In the data rows, 128 means zero.
Here are some numbered points:
[107 101 140 118 131 115 131  92 131 108 112 136 148  50 255 153] 0
[130 133 162 121 120 142 113 152  59 148 101 149  98 121 128 107] 1
[120 118 132 110 142 124 140  96 120 129 111 152 143  63 255 146] 2
[146 125 134 114 145 145 107 144  94 250 120 145 116 105 125 111] 3
[128 135 181 138 217 128 144 130 106 135 133 128 134  83 148 147] 4
[132 104 144 118 125 120 255 127 128 118 130 163 249  93 164 255] 5
[150 124 186 147 194 138 131 132 128 110 156 106 126  89 130 139] 6
[ 78 144 135  81 119  80 120 142 113 120  61 150 104 125 120 114] 7
[121 152 101 127 139 114 129 100 248 109 156 102 144 125 126 123] 8
[107 130 117 123 138 113 159 100 147 106 107 140 160  97 150 175] 9
[130 132 112 132 115 131 115 129 126 125 125 130 127 110 136 111] 10
[113 126 129 128 119 117 135  93 124  97 125 116 142  95 156 138] 11
[194  78 121 170 126 141 124  95 133 123 173  96  97 125 114 102] 12
[ 99 146 174 102 129  88 125 149 106 135  80 151 115 129 116 110] 13
[128 130 108 134 122 131 123 117 139 117 131 121 136 100 179 127] 14
[119 128 105 144 107 137 176 107 135  92 144 126 173 115 133 176] 15
[132 135 154 128 161 132  99 146  75 158 107 153 100  99 104  96] 16
[129 110 101 140 126 103  94  94 164 117 147  92 101 123 112  88] 17
[113 118 155 105 124  98 137 139 113 128 109 120 122 103 129 128] 18
[ 79 142 149  89 140  89 123 128 111 171  72 146 122 121 119 113] 19
[147 130 100 133 108 126 108 131 122 123 132 121 115 255  73 101] 20
[140 105 118 123 107 145 109 141 115 132 121 136  98 131  92 104] 21
[112 105 133 113 126 107 255 132 133 111 126 143 255  97 166 255] 22
[ 83 129 147  96 110  91 126 126 105 143  88 133 131 126 120 122] 23
[117 131 175 130  97 108 124 109 100 127 125  93 130  94 151 115] 24
[188 140 115 173 118 151 103 151 126 114 187 105 110 226  78  98] 25
[144 133 106 134 117 140 107 124 153 119 152 110 107 155 100  99] 26
[131 138 107 133 118 128 121  79 128 114 122 129 112  87 140 136] 27
[101 123 117 119 156 109 124 113 117 123 115 137 132  97 128 116] 28
Which three points above are nearest to each new point by angle, seen from the average point of the numbered points? Their numbers follow each, nearest first.
[112 126 159 121 141 108 109 153  95 255  98 130 108 130 127 117] 3 19 16
[104 129 125 117 119 104 135  84 130  92 118 116 139  86 168 142] 11 0 9
[131 114 102 141 125 107  92 100 132 118 139  97  98 121 117  85] 17 26 12
[115 156 102 122 122 122 110  69 136 102 128 116 105  91 160 131] 27 11 14
[ 97 132 115  99 122  98 114 113 122 117  88 154 116 107 144 122] 7 23 19
[111 110 116 132 131 101 125 137 119 112 121 132 139 114 141 137] 28 7 9
[120 114 103 121 127 110 136 110 231 104 144  98 143 110 136 145] 8 17 9
[130 130 139 100 143 132 115 151  98 242 109 142 124 103 128 118] 3 16 19
[145 122  93 140 118 122 138  90 255 109 164  91 142 120 140 137] 8 17 26
[122 134  96 152 105 142 144 102 130  79 154 117 142 119 126 145] 15 11 27
[129 140  98 136 108 131 118  79 134 109 123 122 114  88 141 134] 27 11 14
[107 123 128 122 164 114 131 136 121 118 116 192 136 103 131 133] 28 16 4
[109 122 130 127 176 103 126 132 127 107 114 158 133 103 124 118] 28 4 16
[146  99 106 127 101 151 111 128 130 135 125 131  96 136  87 103] 21 26 20
[159  55 133 154 104 158 135 144 128 133 162 135 115 109 143 148] 12 21 25
[116 119 109 130 132 105 112 144 118 116 122 129 127 154 120 120] 20 25 26
[113 133 133 104 124 131 107 149  99 255 110 138 113 122 135 115] 3 19 16
[ 99 130 117 102 130  99 117 121 153 118  96 144 122 119 144 118] 7 19 23
[129 120  98 133 121 120 125 106 252 112 164 100 136 132 121 119] 8 17 26
[131 129 129 126 134 122 128 119 118 245 118 127 124 119 119 120] 3 19 16
[121 132 160 113 102 157 101 169  70 145 124 159 106 134 112 119] 1 16 21
[106 132 173 111 126 101 124 183 105 138  93 145 116 136 111 108] 13 7 18
[142 100 114 147 115 135 145 107 255  95 147 100 130 117 129 144] 8 17 26
[137 111 112 139 114 130 139  98 231  99 139 104 128 111 137 140] 8 17 14
[139 127 108 140 130 131 130 101 230 114 150  90 137 125 145 121] 8 17 26
[120 137 110 120 116 118 113 127 124 116 127 102 116 228  95 106] 20 25 26
[103  88 101 104  90 110  87  94 122  97 112  99  99 134 117  96] 17 21 26
